In the data rows, 128 means zero.
Here are some points, one per row:
tensor([ 92, 121, 153, 107, 100, 136, 158, 114, 155, 195,  58, 153, 115, 158, 161, 184,  56, 160,
        121,  73,  88, 132,  99, 170, 145, 159, 145,  72, 147, 126, 118,  92])
tensor([139, 144,  87, 150, 140, 142, 119, 130, 145, 158, 200, 163, 126, 106, 130, 235, 124,  63,
        128, 113,  64, 150, 130,  87, 121, 102,  44, 145, 104, 166, 182,  90])
tensor([168, 149, 192, 115, 154, 117, 136,  99, 137, 125, 155, 136,  79, 175, 116,  62, 176,  69,
        205, 129, 156,  30,  98, 137, 118, 102, 118, 136, 165, 118, 146, 131])
tensor([137,  74, 133,  89, 132, 139, 125, 160, 122, 108, 100, 143,  82, 118,  93, 136, 184, 120,
        177, 161, 132, 155,  93, 121, 156, 108, 123, 151, 138,  74, 155, 136])
tensor([168, 119, 102, 117, 127, 180,  91, 116, 109, 141,  97, 116, 146, 118, 137, 137, 192, 128,
        202, 128, 124, 134, 177, 135, 126, 140,  98, 145, 157,  63, 137,  89])
tensor([135, 116, 145, 162, 130, 102, 106,  82, 103, 182, 133,  98, 188,  76, 123, 138,  98, 177,
         79,  94, 100, 114,  91, 186, 178, 126, 133,  61, 163, 128, 111, 104])
tensor([157,  92, 130,  78, 144, 110, 128,  92, 173, 167, 149, 107, 134, 108, 140, 147, 144,  83,
        148, 127, 116, 152, 117, 133, 118, 141, 110, 211, 164,  97, 122, 152])
tensor([141, 124, 106,  87, 120, 164, 107, 138,  58, 142, 184, 111, 122,  62, 121, 137, 130, 111,
        201, 168,  89, 120, 122, 133,  76, 178,  96, 183, 118, 124, 152,  51])
tensor([122, 123, 146, 102,  70, 166, 169, 129, 160, 199,  93, 137, 107,  98,  97, 106,  87, 157,
         83,  79,  92, 155, 152, 164, 132, 114, 109,  96, 107, 169, 137, 156])
tensor([145, 131, 145,  84, 138, 167, 109, 120, 152, 141, 138,  79, 107,  78, 143, 124, 210, 142,
        152, 122, 119, 146, 123, 126, 102, 174,  83, 114,  54,  97, 136, 126])
tensor([142, 134, 133, 130, 162,  72, 131, 120, 154,  74,  67, 146, 130, 133, 181, 120, 155, 116,
        135,  84, 195,  44, 134, 102,  55, 106, 148, 157, 136,  54, 185, 181])
tensor([159, 137, 108, 145,  80, 117,  93, 168, 117, 110, 187, 165, 120, 167, 174, 101, 117, 122,
         81, 168, 187, 126, 144, 123, 137, 136, 193, 151, 156, 142, 104, 165])
tensor([110,  79, 143, 125, 111,  81,  89, 109, 131, 145, 146, 172,  65, 178, 135, 187, 158, 114,
         39, 126, 122, 152, 155, 210, 141, 207, 122, 160, 106, 211,  85,  95])
tensor([ 47, 121, 147, 143,  70, 143, 144, 112, 130, 150, 113, 102, 139,  70, 118, 121,  85, 165,
        158, 123, 136, 138,  80,  70, 184, 124, 173, 124,  72, 177, 131, 114])
tensor([ 91, 170, 173, 104, 158, 106, 141, 116, 175, 145, 101, 153, 179, 141, 140, 122, 119, 184,
        107, 117, 106, 143,  96, 136, 120, 155,  80,  75, 133, 136, 167, 107])
tensor([152, 174, 192, 150, 104, 112, 127, 131, 174, 112, 129, 180, 148, 179, 170,  97, 102, 144,
        148,  83, 124, 168, 109, 170, 100, 164, 179, 136, 147, 103, 175, 119])
tensor([100, 175, 152, 131, 125, 143, 155, 118, 164, 107, 111, 101, 131, 169, 178, 120, 178,  74,
        189, 158, 155, 127, 134, 120, 118, 172,  72, 117, 137,  67, 165, 130])
tensor([136, 117, 107, 141, 151, 123, 131, 150, 151, 152, 180, 131, 124,  96, 105, 140, 143,  62,
        100,  58,  69, 136, 173, 105, 112, 144, 137, 113, 100,  46, 140,  81])
tensor([141, 144, 153,  70, 171, 148, 125, 154, 166, 121, 109, 132, 155, 137, 106, 112, 221,  93,
        155, 145, 132,  70, 140, 117, 136, 116, 153, 141, 118, 103, 143,  86])
tensor([152, 108, 121, 149,  56, 113, 130, 156,  74,  92, 131, 121, 130, 113, 166, 117, 122, 121,
        128, 204, 151, 114, 104, 112, 176,  73, 182,  93, 121, 134, 112, 163])
tensor([106, 124, 147, 114, 111, 145, 154, 149, 104, 130,  97, 120, 173, 132,  83, 165, 108, 146,
        160,  82,  71, 124, 119, 128, 164, 177, 115, 136, 126, 178,  87, 154])
tensor([ 98, 162,  73, 154, 129, 100,  93, 100,  71, 107, 117, 116, 136,  85,  96, 105,  94, 127,
        105, 193, 145, 133, 120, 125, 136,  51, 186, 143, 121, 139,  90, 129])
tensor([118, 151, 116, 146,  97, 171, 104, 128, 145,  85, 164,  87, 144, 152, 124, 127,  55, 117,
        103, 148, 145, 116, 145, 105, 131, 133, 139, 104, 144, 121,  67, 210])
tensor([108, 128, 128, 166, 108, 146, 123,  86,  72, 128, 107,  90, 160, 120,  83, 125,  97, 134,
         62, 151,  87, 121, 132, 129, 128, 118, 170,  85, 161, 171, 165, 154])
tensor([146, 108, 118, 109, 171,  91, 143, 122, 106, 163,  94, 101,  93, 107, 144, 103, 208, 100,
        170, 124, 125, 131, 163, 106, 130, 139,  98, 152,  98,  91, 141, 112])
tensor([122, 128, 126, 167, 141, 153, 154, 166, 144, 124, 156,  95, 169, 104,  70, 141,  79, 118,
        117,  97, 139, 144,  60, 193, 163, 116, 122,  90, 153, 139, 152, 122])
tensor([159, 148,  81, 155, 129, 141, 156, 137, 174,  70, 152, 214, 123,  40, 150, 158, 129, 133,
         86, 104, 158, 149, 149, 119,  97, 138,  83, 199, 116, 175, 104,  91])
tensor([153,  71, 110,  83, 131, 137, 141, 150,  85, 101, 157, 113, 101,  94,  96, 234, 143, 122,
        153, 115, 144, 174, 144, 127,  91,  88, 165, 110, 130,  89, 155,  90])
tensor([100, 137,  91, 100, 102, 104, 172, 108,  86, 113, 150, 134, 180, 136, 101, 109, 119, 162,
        114, 176, 156, 132, 151, 181, 148, 136, 157, 130,  72, 111,  85, 200])
tensor([173, 163, 187, 135, 171,  98, 168,  77, 215,  97,  84, 114, 112, 188, 195, 124, 130, 155,
        118, 126, 131, 112, 108, 112,  99,  68, 150, 167, 130, 131, 124, 120])
tensor([ 70, 129,  10, 181, 127, 172, 162, 141, 125, 138, 133, 116, 156,  83, 100, 112,  81, 142,
        120, 146, 133, 160,  72, 106, 150, 101, 196, 142, 194, 129, 132, 145])
tensor([ 63, 116,  90, 135,  79, 132, 122, 194,  65,  84, 121,  93,  99, 112, 160, 134,  91, 152,
        136, 152, 122, 111, 143, 108, 181,  41, 118, 135, 126, 145,  64, 170])
tensor([100, 121, 166, 117, 150, 124, 124, 163,  87, 103, 100, 107, 129, 154,  88, 134,  78, 190,
        127,  87, 108, 139,  52, 158, 122, 163, 117, 108, 118, 128,  95,  97])
tensor([155,  97, 103,  75, 143, 101, 130, 128, 146,  88, 161, 111,  95, 146, 171,  84, 200,  97,
        165,  90, 120, 127, 127,  69,  71, 100, 111, 133, 132, 133, 132, 148])
tensor([ 99, 118, 127, 157, 125, 127, 143, 121,  94,  92, 124, 165, 164, 157, 176,  82,  81, 113,
        100, 152, 175, 102, 187, 108, 166,  78, 107, 153, 134, 174, 108, 187])
tensor([146, 150, 194, 121,  81, 110, 176, 160, 156, 146,  84, 107, 194, 166, 119,  99, 111, 177,
         68,  90, 139, 118, 161, 141,  99, 119, 148, 121, 179, 185, 174,  76])
tensor([112, 142, 170, 157, 133,  60, 114, 103, 155, 196, 100, 145, 156, 121, 110, 130, 104, 160,
        164, 106,  96, 126,  82, 145, 108, 201, 108,  51, 143, 209, 106, 115])
tensor([131, 168, 150, 124, 159, 160, 102, 102,  39, 150, 120, 125, 161, 147, 123, 124,  75, 129,
         96,  53, 114, 155, 140, 131, 101, 161, 136,  68, 135, 133, 151, 113])
tensor([127, 173,  64, 122, 118, 111,  69, 124, 123, 116, 124, 108, 106, 147,  94,  68,  92, 152,
         98, 162, 193, 169, 155,  93, 177,  80, 168, 136, 129, 113,  97, 150])
tensor([134,  56, 106, 148, 111, 132, 155, 152, 118, 142, 189, 138,  84, 120,  99, 135, 194,  90,
        129, 119, 145, 125, 131, 105,  65, 158,  85, 103, 110,  58, 148, 138])
tensor([142, 154, 136, 171, 162, 111, 146, 103, 132, 151, 158, 117, 104, 130, 104, 148, 192, 182,
        193, 162,  70, 136, 133, 120, 140, 103,  86, 141, 118,  66, 147, 173])
tensor([150,  81, 112, 131, 170, 137,  13, 136, 156, 100, 113, 139,  94, 174, 120, 152, 106,  97,
         54, 171, 132, 109, 193, 171, 121, 182, 127, 152,  92, 201, 129, 119])
tensor([ 98, 135, 112, 145, 195, 151,  95, 142, 109, 136, 139, 197,  92, 206, 146, 101, 144,  93,
         74, 226, 183, 139, 142, 111, 145, 100, 151, 170, 125, 184,  54, 129])
tensor([187, 121, 145, 138, 144, 135, 162, 124, 173, 104, 104, 133,  83, 134, 147,  98, 123, 135,
        185, 140, 143,  70, 149,  88, 149, 139,  91, 123, 105,  93, 123, 121])
There is one direction along which these points spread out most. Take the direction at right angles to it along which they spread out most. Go by this last direction. How far along it is each point below, from 0 to 99? 50 is the average, and the first point above lies past it. One standard deviation of the points above along it is 16.
tensor([159, 137, 108, 145,  80, 117,  93, 168, 117, 110, 187, 165, 120, 167, 174, 101, 117, 122,
         81, 168, 187, 126, 144, 123, 137, 136, 193, 151, 156, 142, 104, 165]) 24
tensor([155,  97, 103,  75, 143, 101, 130, 128, 146,  88, 161, 111,  95, 146, 171,  84, 200,  97,
        165,  90, 120, 127, 127,  69,  71, 100, 111, 133, 132, 133, 132, 148]) 40
tensor([159, 148,  81, 155, 129, 141, 156, 137, 174,  70, 152, 214, 123,  40, 150, 158, 129, 133,
         86, 104, 158, 149, 149, 119,  97, 138,  83, 199, 116, 175, 104,  91]) 45
tensor([ 99, 118, 127, 157, 125, 127, 143, 121,  94,  92, 124, 165, 164, 157, 176,  82,  81, 113,
        100, 152, 175, 102, 187, 108, 166,  78, 107, 153, 134, 174, 108, 187]) 25
tensor([122, 128, 126, 167, 141, 153, 154, 166, 144, 124, 156,  95, 169, 104,  70, 141,  79, 118,
        117,  97, 139, 144,  60, 193, 163, 116, 122,  90, 153, 139, 152, 122]) 64
tensor([153,  71, 110,  83, 131, 137, 141, 150,  85, 101, 157, 113, 101,  94,  96, 234, 143, 122,
        153, 115, 144, 174, 144, 127,  91,  88, 165, 110, 130,  89, 155,  90]) 51
tensor([ 98, 135, 112, 145, 195, 151,  95, 142, 109, 136, 139, 197,  92, 206, 146, 101, 144,  93,
         74, 226, 183, 139, 142, 111, 145, 100, 151, 170, 125, 184,  54, 129]) 18
tensor([106, 124, 147, 114, 111, 145, 154, 149, 104, 130,  97, 120, 173, 132,  83, 165, 108, 146,
        160,  82,  71, 124, 119, 128, 164, 177, 115, 136, 126, 178,  87, 154]) 66
tensor([122, 123, 146, 102,  70, 166, 169, 129, 160, 199,  93, 137, 107,  98,  97, 106,  87, 157,
         83,  79,  92, 155, 152, 164, 132, 114, 109,  96, 107, 169, 137, 156]) 69
tensor([118, 151, 116, 146,  97, 171, 104, 128, 145,  85, 164,  87, 144, 152, 124, 127,  55, 117,
        103, 148, 145, 116, 145, 105, 131, 133, 139, 104, 144, 121,  67, 210]) 35
tensor([108, 128, 128, 166, 108, 146, 123,  86,  72, 128, 107,  90, 160, 120,  83, 125,  97, 134,
         62, 151,  87, 121, 132, 129, 128, 118, 170,  85, 161, 171, 165, 154]) 53
